In the data rows, zero lies at 4.5, halfway between 4 and 5.
Each row below has a hidden score, from 0 to 16, with 8 about the middle. What is it?
[4 8 4 4 3 3 6 4] 8
[4 3 7 5 7 5 1 5] 8
[5 5 5 5 5 5 2 5] 7
[7 1 3 5 2 6 5 6] 2
[4 6 4 4 7 4 4 3] 14
[6 3 4 4 4 5 4 7] 7
[4 6 3 3 4 3 5 6] 15
[1 9 7 4 8 3 1 5] 16
[6 5 3 5 1 4 7 4] 2
[4 6 4 5 3 4 5 4] 8
[3 6 6 4 7 3 3 4] 12
[5 4 4 4 4 4 5 6] 9
[5 4 4 3 4 4 5 6] 9
[5 4 6 7 4 5 3 3] 1
[5 3 6 8 4 6 1 4] 2
[4 4 5 5 5 5 4 4] 9
[4 6 4 4 5 4 6 2] 9
[4 6 6 8 3 4 3 2] 1
[5 4 7 9 3 6 3 1] 0
[4 3 5 5 5 4 7 4] 9
[2 6 7 4 9 3 2 4] 16
[5 6 3 6 1 3 4 7] 8
[6 1 4 5 4 6 4 5] 5
[4 5 4 3 6 4 5 4] 13
[6 5 3 6 1 4 3 8] 6
[5 5 4 6 2 4 5 5] 5
[4 8 4 5 3 4 5 3] 7
[4 5 3 3 4 4 7 4] 13
[6 3 4 5 3 5 6 4] 2
[6 5 3 6 1 4 5 5] 3
[4 5 5 4 5 5 6 2] 7
[3 3 6 2 8 5 5 4] 14
[5 5 6 6 6 6 4 2] 3
[5 6 4 6 2 4 3 7] 7
[5 5 3 4 3 4 7 5] 9
[5 5 3 4 4 4 5 5] 11
[4 4 6 4 5 5 5 3] 5
[4 6 5 6 4 4 4 4] 7
[4 6 6 6 4 5 5 1] 2
[4 7 5 4 4 4 8 2] 5
[4 4 4 2 9 3 4 5] 16
[4 4 6 5 5 5 5 3] 5
[6 2 3 3 3 5 6 6] 7
[4 5 5 5 6 5 2 5] 12
[5 3 4 2 7 5 4 6] 14
[4 5 5 6 4 4 2 5] 8
[4 8 5 6 4 4 6 3] 6
[3 8 7 6 6 4 1 5] 9
[4 5 4 3 4 4 7 4] 10
[5 5 4 5 2 4 7 4] 4
[5 4 5 6 4 5 5 3] 3
[5 2 5 6 3 6 5 3] 2
[5 3 5 2 7 4 5 5] 10
[5 4 3 4 2 4 6 5] 8
[5 5 5 8 2 5 2 5] 2
[4 7 5 4 6 4 4 4] 10
[5 6 5 6 2 4 4 5] 2
[3 8 7 9 5 5 2 1] 4
[5 3 6 7 4 6 2 4] 2
[5 4 4 5 4 5 4 6] 9
[3 4 5 2 6 4 5 6] 16
[5 4 6 7 5 5 3 3] 2
[6 6 3 7 0 4 4 6] 2
[4 6 4 3 5 4 5 6] 14
[5 5 3 5 2 4 5 5] 8
[4 4 3 3 3 4 8 3] 10
[5 6 3 4 2 3 6 5] 8
[3 7 6 4 8 3 4 4] 14
[5 5 2 3 2 4 8 4] 9
[4 4 5 4 5 5 6 3] 8
[4 4 4 2 5 5 9 3] 10
[6 2 4 4 5 5 2 8] 10
[3 5 6 4 7 5 5 1] 9
[5 5 4 3 6 4 3 7] 13
[4 4 4 1 6 4 8 4] 13
[4 5 5 5 4 4 5 4] 7
[5 4 5 5 6 4 2 6] 10
[4 6 3 4 3 4 7 5] 12
[6 1 4 4 4 5 3 6] 6
[5 5 5 5 5 4 4 5] 7
[5 4 5 6 3 5 3 5] 4
[5 6 3 3 2 3 7 5] 8
[5 6 6 8 3 4 2 4] 0
[4 4 4 1 7 4 5 5] 16
[4 4 6 6 6 6 4 2] 6
[4 5 6 6 5 5 5 1] 3
[5 5 4 4 5 4 3 6] 11
[5 6 4 7 2 4 3 6] 6
[4 8 4 4 5 3 2 8] 16
[5 4 2 3 3 4 6 8] 15
[4 4 4 3 5 4 5 6] 14
[4 6 5 7 4 5 6 1] 4
[4 3 6 5 4 7 7 1] 2
[3 3 5 3 7 5 5 4] 15
[4 4 4 4 5 5 6 4] 12
[5 3 4 4 4 5 4 5] 8
[5 6 5 7 3 4 5 2] 1
[3 4 5 4 6 5 5 4] 14
[4 8 5 5 4 3 5 4] 7
[4 3 5 5 4 5 5 1] 4
[6 2 5 6 4 6 2 6] 3
[3 7 6 5 7 4 1 4] 12
[5 5 4 5 3 4 4 6] 8
[6 4 3 5 1 4 5 7] 5
[3 6 6 3 7 3 4 5] 14
[4 5 4 4 4 4 4 5] 11
[6 3 4 5 3 5 5 5] 3
[5 2 2 1 5 4 7 6] 16
[4 4 5 3 7 4 4 5] 13
[4 4 4 4 5 5 5 5] 13
[3 8 6 7 6 4 2 2] 9
[4 2 7 6 8 6 1 4] 8
[5 2 5 4 5 5 5 4] 6
[5 5 4 3 6 3 2 8] 14
[5 6 3 4 4 4 6 4] 10
[3 7 3 2 5 3 5 7] 16
[5 7 3 4 1 3 8 4] 5
[4 4 4 4 5 5 6 3] 10
[3 5 5 2 6 4 4 6] 16
[4 5 2 1 6 3 6 8] 16
[5 4 4 4 3 4 5 5] 6
[4 6 4 4 5 3 3 8] 16
[3 6 7 7 7 5 2 4] 10
[5 5 6 7 4 5 2 5] 3
[6 1 5 7 3 6 2 4] 0
[4 5 6 7 3 5 4 3] 2
[3 5 4 3 7 5 5 3] 16
[5 2 5 4 5 6 5 3] 5
[4 3 4 4 5 5 5 5] 13
[5 4 3 2 5 4 4 8] 15
[5 3 6 9 3 6 2 3] 0
[6 5 4 7 2 4 2 7] 4
[5 5 3 4 3 4 6 5] 9
[5 4 5 4 6 5 8 2] 5
[3 7 6 4 5 5 6 2] 7
[3 7 6 6 6 4 3 2] 9
[5 7 4 7 2 4 3 6] 6
[5 3 4 4 3 5 6 4] 5
[5 4 5 5 5 4 3 5] 7
[5 4 4 5 3 5 7 3] 4
[5 6 2 3 2 3 7 7] 12
[6 2 3 5 1 5 6 5] 3
[4 6 4 3 5 4 7 4] 12
[4 4 4 4 6 5 6 3] 12
[3 8 3 2 5 3 8 4] 16
[6 2 5 5 4 5 3 5] 2
[1 5 9 3 9 6 3 2] 12
[4 1 6 3 8 7 5 2] 9
[5 5 3 1 6 4 6 6] 15
[6 2 4 5 3 5 4 5] 3
[5 3 4 6 2 5 5 4] 4
[5 5 3 5 2 4 7 4] 6
[3 7 5 4 6 4 5 4] 14
[5 3 3 1 4 5 7 6] 12
[5 4 3 4 3 5 8 3] 7
[5 2 4 3 4 5 5 5] 8
[5 3 5 6 3 6 6 2] 1
[3 8 6 5 7 3 0 8] 16
[4 5 5 5 6 4 3 7] 14
[5 3 4 5 4 5 5 5] 8
[3 3 6 5 8 4 2 2] 12
[4 5 6 4 6 4 3 4] 8
[5 4 2 1 6 3 6 8] 16
[4 6 4 4 4 4 6 4] 10
[3 6 4 2 7 4 5 3] 16
[3 7 6 6 5 4 5 1] 6
[4 6 4 5 2 4 8 2] 5
[5 2 4 5 4 5 5 5] 8
[4 5 4 4 7 4 5 4] 15
[5 5 4 6 3 5 5 4] 5
[3 6 6 5 6 5 5 1] 8
[4 6 3 3 4 4 6 5] 14
[4 8 3 2 5 3 8 3] 13
[4 5 6 4 6 3 4 3] 7
[5 4 3 3 3 5 6 5] 9
[5 5 2 4 2 4 7 5] 10
[4 4 3 2 4 5 7 5] 14
[6 4 3 6 1 4 5 6] 4
[5 3 4 3 5 4 3 7] 12
[4 6 5 6 4 5 4 2] 5
[5 3 5 5 6 5 4 3] 6
[4 4 5 5 4 5 6 3] 6
[3 6 5 4 6 5 4 3] 12
[4 3 6 4 6 5 5 4] 8
[3 3 5 1 7 5 4 6] 16
[5 4 5 8 3 5 2 4] 3
[4 3 4 1 6 5 7 6] 15
[5 5 5 5 3 5 5 4] 3
[4 8 5 5 5 4 5 4] 9
[5 6 4 3 5 4 5 5] 10
[5 2 5 4 4 7 7 1] 1
[5 5 3 4 3 4 3 8] 12
[5 3 4 4 5 5 5 4] 9
[5 3 5 6 5 5 3 5] 7
[5 5 4 3 4 4 5 4] 7
[5 4 5 8 2 6 4 3] 0
[4 3 4 3 6 5 7 3] 12
[3 8 6 6 5 4 4 2] 7
[6 1 4 5 2 5 4 6] 3
[5 5 4 5 3 4 5 5] 6
[3 6 5 2 3 4 8 3] 8
[4 3 4 4 7 6 7 2] 13
[5 4 5 2 5 5 5 3] 5
[5 6 4 5 3 4 6 4] 5
[3 4 3 3 5 6 8 3] 16
[5 4 4 5 4 5 4 5] 8
[5 5 4 3 4 4 5 6] 9
[6 4 3 3 4 4 4 8] 11
[5 3 6 7 5 6 2 4] 3
[2 8 6 6 6 4 4 3] 13
[6 4 4 2 4 5 7 3] 3
[6 4 3 4 3 4 3 8] 9
[4 4 4 3 7 4 3 6] 16
[5 3 4 1 7 5 5 5] 13
[6 3 3 2 5 5 5 7] 11
[5 5 5 5 5 4 2 6] 8
[6 2 3 4 3 5 7 5] 6
[4 7 5 5 6 4 3 5] 12
[5 0 4 2 6 6 6 3] 9
[5 4 5 6 3 5 5 2] 1
[5 3 7 6 6 6 2 2] 0
[5 5 5 5 4 4 3 6] 6
[4 3 6 5 7 6 5 2] 7
[5 4 4 5 3 5 5 4] 5
[4 5 5 5 4 5 4 4] 7
[6 4 3 5 1 5 6 5] 3
[5 4 5 5 3 5 4 4] 3
[4 6 4 4 3 5 7 3] 7
[3 5 5 5 6 5 5 2] 11
[4 5 6 6 5 5 3 3] 5
[4 6 4 3 4 4 7 3] 9
[3 5 7 6 6 5 2 4] 8
[5 5 3 4 3 4 7 5] 9
[5 4 6 6 5 5 4 2] 1
[3 3 5 4 8 5 2 4] 16
[7 0 3 4 3 6 3 8] 6
[4 5 6 5 6 5 4 2] 6
[5 4 5 6 4 5 4 4] 4
[5 4 4 6 3 5 5 4] 5
[5 4 5 5 5 4 2 6] 8
[2 8 5 4 7 3 7 0] 14
[6 3 3 4 3 4 5 7] 8
[5 2 7 7 5 7 3 1] 0
[5 5 4 5 2 4 6 4] 4
[5 6 5 6 2 5 6 2] 0
[5 5 4 6 3 5 4 5] 6
[4 4 4 2 8 4 5 5] 16
[4 4 5 5 5 6 7 1] 6
[5 4 3 4 3 4 6 5] 9
[5 5 3 2 5 4 6 6] 13
[3 5 5 2 6 3 6 4] 14
[5 4 5 4 5 4 5 4] 6
[4 7 4 5 3 4 5 3] 7
[3 2 4 2 8 5 4 5] 16
[4 5 5 7 3 5 4 2] 4
[6 7 1 5 0 3 7 7] 9
[4 6 6 5 5 4 4 4] 6
[4 4 4 3 7 4 2 8] 16
[3 7 6 6 6 4 4 2] 9
[4 6 4 5 3 4 6 4] 8
[5 4 6 4 5 5 4 4] 3
[5 7 4 7 0 4 5 5] 2
[4 5 5 5 6 4 3 5] 12
[6 1 5 6 3 6 4 4] 0
[4 6 4 5 4 4 5 4] 10
[3 3 7 3 8 6 2 2] 9
[5 6 4 5 3 4 6 5] 6
[4 7 6 6 4 3 4 3] 4
[5 4 2 2 3 4 7 7] 14
[4 3 5 4 6 5 5 3] 9
[2 7 5 3 9 4 3 4] 16
[4 6 3 1 5 4 6 6] 16
[6 0 5 6 5 6 2 6] 5
[6 4 3 6 1 4 5 6] 4
[5 2 4 5 3 6 7 2] 3
[7 2 4 8 1 6 3 6] 0
[6 1 4 4 5 5 3 6] 8
[2 6 6 4 8 3 8 2] 15
[5 3 4 3 6 5 4 6] 12
[6 5 3 7 0 5 6 4] 0
[3 5 7 4 8 5 7 0] 7
[4 4 6 6 4 5 4 2] 3
[5 4 6 7 5 5 0 5] 4
[4 7 4 3 6 4 7 3] 12
[5 6 3 4 3 4 8 3] 7
[5 3 5 5 4 5 3 5] 5
[4 9 6 7 3 3 4 3] 2
[3 9 5 5 5 3 3 5] 13
[5 4 3 3 3 4 6 6] 10
[3 5 8 5 7 6 4 2] 5
[4 2 7 5 7 7 4 2] 5
[5 4 6 6 5 5 3 4] 3
[3 3 6 0 8 7 3 3] 13
[4 5 4 3 5 4 4 5] 13
[4 8 5 6 5 3 1 8] 13
[5 2 6 7 3 6 5 1] 0
[2 5 5 2 8 4 5 5] 16
[7 0 2 3 2 6 7 6] 5
[3 9 5 5 6 3 4 5] 15
[3 7 5 3 8 3 3 5] 16
[4 8 6 8 2 4 4 2] 0
[2 8 6 3 8 4 5 4] 16
[5 5 4 4 4 4 5 5] 8
[5 6 6 8 2 5 3 3] 0
[4 8 4 5 3 3 5 5] 9
[5 4 4 4 4 5 6 5] 8
[5 6 3 6 2 4 6 4] 6
[5 2 4 4 4 5 4 6] 9
[2 7 5 5 7 5 4 4] 16
[5 7 2 5 0 3 8 5] 7
[6 3 4 5 3 5 4 7] 6
[4 5 5 3 6 5 5 4] 10
[4 4 5 4 5 5 6 4] 9
Each pair is two rows. How far apart are they, by a hidden measure? 0 means very close, and 12 very far.
[2 5 3 4 6 3 3 3]
[7 2 3 7 3 4 4 4] ~ 8
[7 8 6 9 7 9 5 7]
[5 5 6 2 2 4 6 4] ~ 9
[3 1 6 5 4 1 7 7]
[3 5 3 5 6 3 5 5] ~ 2
[4 6 5 6 8 5 6 5]
[3 6 5 5 6 4 4 4] ~ 4
[4 4 3 2 3 3 4 1]
[6 4 5 4 4 6 4 4] ~ 4
[3 5 6 4 5 5 6 7]
[5 5 4 3 3 4 4 2] ~ 10
[3 4 6 3 4 3 5 5]
[7 2 2 6 3 3 4 3] ~ 8
[5 6 6 6 7 7 4 8]
[5 5 6 6 6 7 4 7] ~ 2
[7 4 5 4 4 7 4 4]
[5 5 8 5 5 8 5 9] ~ 9
[6 7 7 7 7 8 5 8]
[5 5 4 3 4 4 5 1] ~ 10
[3 6 4 4 6 4 4 4]
[7 5 6 4 4 7 4 5] ~ 6
[3 2 3 7 7 0 6 5]
[6 1 4 5 3 2 5 4] ~ 8
[5 6 4 4 5 4 6 1]
[8 3 5 7 4 5 5 5] ~ 2
[4 6 7 4 5 4 6 7]
[6 7 3 5 4 5 4 0] ~ 11
[4 3 4 8 7 2 7 6]
[3 6 4 5 7 4 5 5] ~ 1
[5 8 6 7 9 6 6 6]
[5 7 3 4 4 5 5 0] ~ 12
[5 5 4 2 1 5 4 2]
[6 6 3 4 4 5 4 0] ~ 4
[7 5 5 4 4 7 4 5]
[7 2 5 6 3 3 5 5] ~ 1
[8 3 4 7 4 5 5 4]
[2 4 5 2 4 4 5 6] ~ 11
[6 4 5 3 3 6 3 4]
[7 3 4 3 3 6 3 4] ~ 2
[7 5 5 4 4 7 3 4]
[7 5 5 4 4 7 4 4] ~ 0
[4 7 3 6 7 5 4 4]
[5 5 2 3 2 5 3 0] ~ 11
[3 5 4 4 3 4 4 4]
[3 5 6 3 4 4 5 6] ~ 3
[3 6 4 5 6 4 5 5]
[6 3 6 1 1 6 4 6] ~ 7
[7 4 5 3 3 7 3 4]
[3 5 4 4 4 5 5 4] ~ 6
[3 6 4 5 7 4 5 5]
[3 6 5 5 5 6 5 5] ~ 3
[7 2 3 7 3 4 4 4]
[2 4 4 3 3 3 4 5] ~ 9
[2 3 4 2 3 2 4 5]
[3 5 6 3 5 5 6 6] ~ 4
[6 6 7 7 8 8 5 9]
[3 6 4 5 6 4 5 4] ~ 7
[7 1 2 6 2 3 4 3]
[4 4 5 7 8 2 8 7] ~ 12
[4 3 4 0 1 3 4 3]
[3 7 2 5 6 4 4 2] ~ 6
[6 3 4 6 5 1 7 3]
[5 4 6 1 2 4 5 4] ~ 4
[2 4 5 3 4 3 5 6]
[3 6 4 5 7 4 5 5] ~ 4
[7 6 6 4 4 7 4 5]
[3 5 4 4 4 4 5 5] ~ 6
[8 6 6 5 5 8 4 5]
[4 6 2 6 6 4 3 3] ~ 5
[4 4 5 5 6 5 3 6]
[4 6 5 6 7 5 6 5] ~ 1
[3 5 7 4 6 5 6 7]
[2 4 5 2 3 3 4 5] ~ 6
[7 3 3 7 3 4 5 4]
[4 3 5 0 1 4 5 3] ~ 5
[7 2 3 6 3 4 4 4]
[8 3 5 8 4 6 5 5] ~ 2
[7 5 6 4 4 7 3 5]
[3 4 6 3 4 4 5 6] ~ 7
[7 2 2 6 3 3 4 3]
[3 6 5 5 7 4 5 4] ~ 9
[6 3 4 3 2 5 2 3]
[8 3 4 7 4 5 5 4] ~ 4
[3 6 7 4 5 5 6 7]
[3 5 6 4 5 4 6 7] ~ 0
[3 2 3 6 6 0 6 5]
[6 3 6 9 7 5 6 9] ~ 5
[6 3 6 2 1 6 4 6]
[3 6 4 4 7 4 5 4] ~ 8
[3 4 6 3 4 4 5 6]
[3 6 3 6 5 4 4 3] ~ 2
[3 2 4 7 7 1 6 6]
[8 3 3 7 3 4 5 4] ~ 12
[5 6 2 4 3 4 4 0]
[3 4 6 3 5 4 5 6] ~ 11
[6 7 2 5 4 5 4 1]
[4 3 4 0 1 3 4 2] ~ 5
[5 5 3 3 3 3 4 1]
[5 5 4 3 4 4 5 1] ~ 1
[3 6 4 4 7 4 4 4]
[3 5 3 4 6 3 4 4] ~ 1
[3 2 3 7 6 0 6 5]
[3 6 5 4 4 5 5 5] ~ 3
[7 5 5 4 4 7 4 4]
[7 4 5 3 3 6 3 3] ~ 2
[7 2 3 6 3 4 4 3]
[8 3 4 8 4 5 5 5] ~ 3
[8 3 4 7 3 4 5 4]
[2 4 3 4 3 4 4 4] ~ 9
[5 5 4 3 2 6 5 3]
[3 5 4 5 6 3 4 4] ~ 7
[8 4 5 8 4 5 6 5]
[7 6 6 4 4 7 4 5] ~ 2
[4 4 5 1 1 4 5 3]
[2 3 4 2 3 3 4 5] ~ 6
[5 5 3 3 4 4 5 1]
[7 5 6 4 4 7 4 5] ~ 3
[5 6 2 4 3 4 3 0]
[5 6 4 3 5 5 5 2] ~ 5
[3 5 4 4 4 5 4 5]
[7 4 5 4 3 6 4 4] ~ 7
[4 5 5 1 1 4 5 3]
[3 5 4 5 7 4 5 5] ~ 10
[8 3 4 8 4 5 6 5]
[6 4 4 3 2 5 3 4] ~ 4
[3 6 5 5 7 4 5 5]
[6 4 4 3 2 6 2 3] ~ 10
[2 4 5 3 4 4 5 6]
[3 5 1 5 5 3 3 2] ~ 5
[2 4 4 4 3 3 4 4]
[5 5 5 5 6 7 4 7] ~ 7
[3 6 5 5 6 4 5 5]
[3 5 4 4 6 3 4 4] ~ 1
[7 4 5 4 3 7 4 4]
[2 4 2 4 6 2 3 3] ~ 8
[2 4 5 3 4 3 5 5]
[5 6 3 4 3 4 4 0] ~ 10
[6 3 5 9 6 5 5 7]
[4 3 5 8 7 2 7 6] ~ 2
[4 7 5 5 7 4 5 5]
[3 6 5 5 7 4 5 4] ~ 1
[3 6 2 6 6 5 3 2]
[3 5 6 3 5 5 7 7] ~ 5
[5 4 6 1 1 4 5 3]
[5 3 5 1 1 4 4 3] ~ 0
[7 2 3 7 3 3 4 4]
[5 6 3 4 4 5 4 0] ~ 2
[3 2 4 6 6 0 6 5]
[7 6 5 4 4 8 5 4] ~ 8
[4 3 5 0 1 4 5 3]
[2 4 5 3 4 3 5 6] ~ 8
[5 5 5 6 6 7 4 7]
[4 7 5 6 8 5 6 5] ~ 1
[4 7 6 6 5 6 6 6]
[4 4 4 5 6 6 2 6] ~ 1
[7 1 2 6 3 4 4 4]
[4 4 5 1 1 3 5 3] ~ 5
[4 6 5 5 7 4 5 5]
[5 4 7 4 5 7 4 9] ~ 2
[5 6 4 3 4 4 5 2]
[3 5 6 4 5 4 6 7] ~ 9
[7 4 5 4 3 6 3 4]
[3 6 4 5 6 4 4 4] ~ 7
[7 4 4 3 3 6 3 4]
[3 2 4 0 1 2 3 2] ~ 6
[3 5 4 4 6 4 4 4]
[3 5 4 5 6 4 5 5] ~ 1
[3 7 5 6 7 5 5 5]
[3 5 6 3 5 5 5 7] ~ 2
[7 4 5 3 4 6 4 4]
[7 5 5 4 4 7 4 5] ~ 1
[3 5 4 4 7 4 4 4]
[7 1 2 6 3 4 4 3] ~ 9
[3 5 5 4 5 4 5 6]
[6 3 4 3 2 5 2 3] ~ 9
[7 2 2 6 2 3 3 3]
[7 2 2 6 3 3 4 2] ~ 1
[8 4 4 8 4 5 6 6]
[5 5 3 2 3 4 4 1] ~ 5
[3 5 3 4 6 3 4 4]
[3 6 4 5 6 4 5 4] ~ 0
[3 5 6 3 5 4 6 7]
[7 5 6 4 4 7 4 4] ~ 9
[3 5 4 5 7 3 4 4]
[6 4 4 3 3 6 3 4] ~ 7
[3 4 5 4 5 4 5 6]
[3 5 6 4 4 4 5 6] ~ 1
[8 4 4 8 4 6 5 5]
[3 2 3 6 6 0 5 5] ~ 8
[5 6 6 6 7 7 4 7]
[2 2 4 6 6 0 6 6] ~ 4
[8 3 5 8 4 5 5 5]
[6 1 3 6 2 3 4 3] ~ 5
[3 5 2 6 6 4 3 2]
[2 4 5 3 4 3 4 6] ~ 5
[7 2 3 7 3 4 4 4]
[5 6 4 7 5 7 3 5] ~ 5
[3 4 6 3 4 4 5 6]
[7 5 5 4 3 7 4 5] ~ 7
[6 5 5 5 6 7 3 7]
[5 5 5 6 6 6 4 7] ~ 2
[5 6 4 7 5 7 2 5]
[4 5 5 5 6 6 3 6] ~ 3
[7 2 3 7 3 4 4 4]
[2 4 5 3 4 4 5 6] ~ 10
[3 6 4 5 7 4 5 5]
[2 3 5 2 4 3 4 6] ~ 4
[4 7 5 6 7 5 6 5]
[3 3 4 7 7 1 6 6] ~ 2
[6 1 2 6 2 3 3 3]
[3 6 4 5 7 4 5 5] ~ 10
[7 2 3 7 3 4 4 4]
[6 4 4 3 3 6 3 3] ~ 1
[3 5 6 3 5 4 5 5]
[5 4 3 6 5 6 2 4] ~ 4
[4 7 5 6 7 5 5 5]
[2 4 6 3 4 3 5 6] ~ 5
[3 6 4 4 4 5 5 5]
[7 2 4 7 3 4 4 4] ~ 7
[3 5 5 4 4 4 4 5]
[4 5 4 5 7 4 5 4] ~ 4
[3 3 3 7 6 1 7 5]
[6 4 5 3 3 6 3 4] ~ 7
[8 3 4 7 3 5 5 5]
[5 6 3 4 3 5 4 0] ~ 4
[2 4 6 3 4 3 5 6]
[4 4 5 1 1 3 5 3] ~ 8
[3 5 3 4 6 3 4 4]
[4 4 5 1 1 4 5 3] ~ 8
[8 4 4 8 4 5 5 5]
[7 2 3 7 3 4 4 4] ~ 2
[8 6 6 4 4 7 4 5]
[3 2 3 0 0 2 3 1] ~ 10
[3 6 4 4 6 4 5 4]
[2 4 3 4 6 3 3 4] ~ 2
[5 4 5 6 6 7 3 7]
[7 4 4 4 4 6 3 4] ~ 7
[4 7 6 5 6 6 6 6]
[6 7 4 7 6 8 4 5] ~ 4
[2 3 4 2 4 3 4 5]
[2 3 5 2 3 3 4 5] ~ 1
[3 5 6 3 5 4 5 7]
[3 4 5 3 4 4 5 6] ~ 2
[5 5 3 3 4 4 4 1]
[5 4 7 4 4 6 4 9] ~ 9
[5 5 2 4 3 4 4 0]
[8 3 4 8 4 5 5 5] ~ 5
[6 6 7 6 7 8 5 8]
[7 4 5 3 3 7 3 3] ~ 11
[8 3 4 8 3 5 6 4]
[7 4 4 3 3 6 3 4] ~ 2
[6 1 3 6 3 3 4 3]
[3 5 4 5 7 4 4 5] ~ 9
[5 5 4 3 4 4 5 2]
[3 5 7 4 5 5 6 6] ~ 8
[2 4 5 3 4 3 4 6]
[5 4 6 6 6 6 3 7] ~ 5
[3 5 6 3 5 4 5 7]
[2 4 3 5 5 3 4 3] ~ 3
[7 4 5 3 3 6 3 4]
[2 4 6 3 5 4 5 7] ~ 11
[4 6 4 5 7 5 5 4]
[6 6 3 5 4 5 5 0] ~ 9
[4 3 4 1 1 3 4 2]
[6 1 2 6 2 3 3 3] ~ 3
[7 5 6 3 4 7 3 5]
[2 3 4 2 4 3 5 5] ~ 8
[4 3 5 8 8 2 7 7]
[2 4 5 3 4 3 4 6] ~ 7
[3 5 3 4 6 3 4 4]
[3 5 4 4 4 4 5 5] ~ 2
[3 3 4 7 7 1 7 6]
[4 7 4 7 7 6 4 4] ~ 3
[3 5 4 5 7 4 5 5]
[3 5 3 4 6 2 4 4] ~ 2
[7 4 5 3 3 6 3 4]
[6 3 6 8 7 4 6 9] ~ 11
[3 4 4 4 3 4 4 4]
[3 5 6 3 4 4 5 6] ~ 3
[3 5 3 5 6 3 4 4]
[3 5 7 4 5 5 6 6] ~ 2
[5 5 3 2 3 3 4 1]
[2 4 5 3 4 3 5 6] ~ 10
[5 5 1 3 2 3 3 0]
[4 6 4 5 7 4 5 4] ~ 11
[2 4 5 2 3 3 5 5]
[3 4 5 3 4 4 5 6] ~ 2
[3 3 4 7 7 1 6 6]
[3 5 3 4 3 4 4 4] ~ 7
[3 6 5 5 7 4 5 4]
[4 4 3 2 0 4 3 1] ~ 12
[3 5 5 4 4 4 5 5]
[5 6 2 3 3 4 3 0] ~ 9
[3 4 6 4 5 4 5 6]
[3 5 4 4 6 3 4 5] ~ 1
[3 6 7 4 5 5 6 7]
[2 4 3 4 3 3 3 3] ~ 6
[2 4 6 3 4 3 5 6]
[5 5 4 2 1 5 5 2] ~ 11
[3 6 3 6 6 4 4 3]
[6 2 2 6 3 4 3 3] ~ 6
[3 3 4 7 6 1 6 5]
[4 6 5 6 7 5 5 5] ~ 2
[3 2 2 8 5 1 4 3]
[4 7 3 6 6 5 5 3] ~ 2
[2 4 6 3 4 4 5 6]
[3 3 4 8 7 1 6 6] ~ 4
[4 3 5 0 1 3 5 3]
[7 5 6 4 4 7 4 5] ~ 6
[4 4 2 1 0 3 3 1]
[4 4 4 8 7 1 7 6] ~ 12
[7 2 3 7 2 4 3 3]
[7 2 5 6 4 4 5 5] ~ 5
[8 3 4 7 3 4 5 4]
[2 4 5 3 3 3 4 5] ~ 10
[4 7 3 6 6 5 4 3]
[2 4 5 2 4 3 4 5] ~ 5
[6 2 2 6 2 3 3 3]
[7 3 3 7 3 4 4 4] ~ 2
[6 5 6 7 7 7 5 8]
[4 6 5 6 8 5 6 5] ~ 1
[3 1 3 6 6 0 5 5]
[6 4 5 3 4 7 3 4] ~ 6
[5 5 5 6 6 7 3 7]
[3 6 5 5 7 5 5 5] ~ 2
[3 5 6 3 4 4 5 6]
[7 5 5 3 3 7 3 4] ~ 8
[3 6 5 5 7 5 5 5]
[2 4 5 3 4 4 5 6] ~ 4
[8 5 5 4 4 7 4 5]
[3 5 4 4 6 3 4 4] ~ 7
[3 5 3 4 6 3 5 4]
[7 4 5 4 4 7 4 4] ~ 7
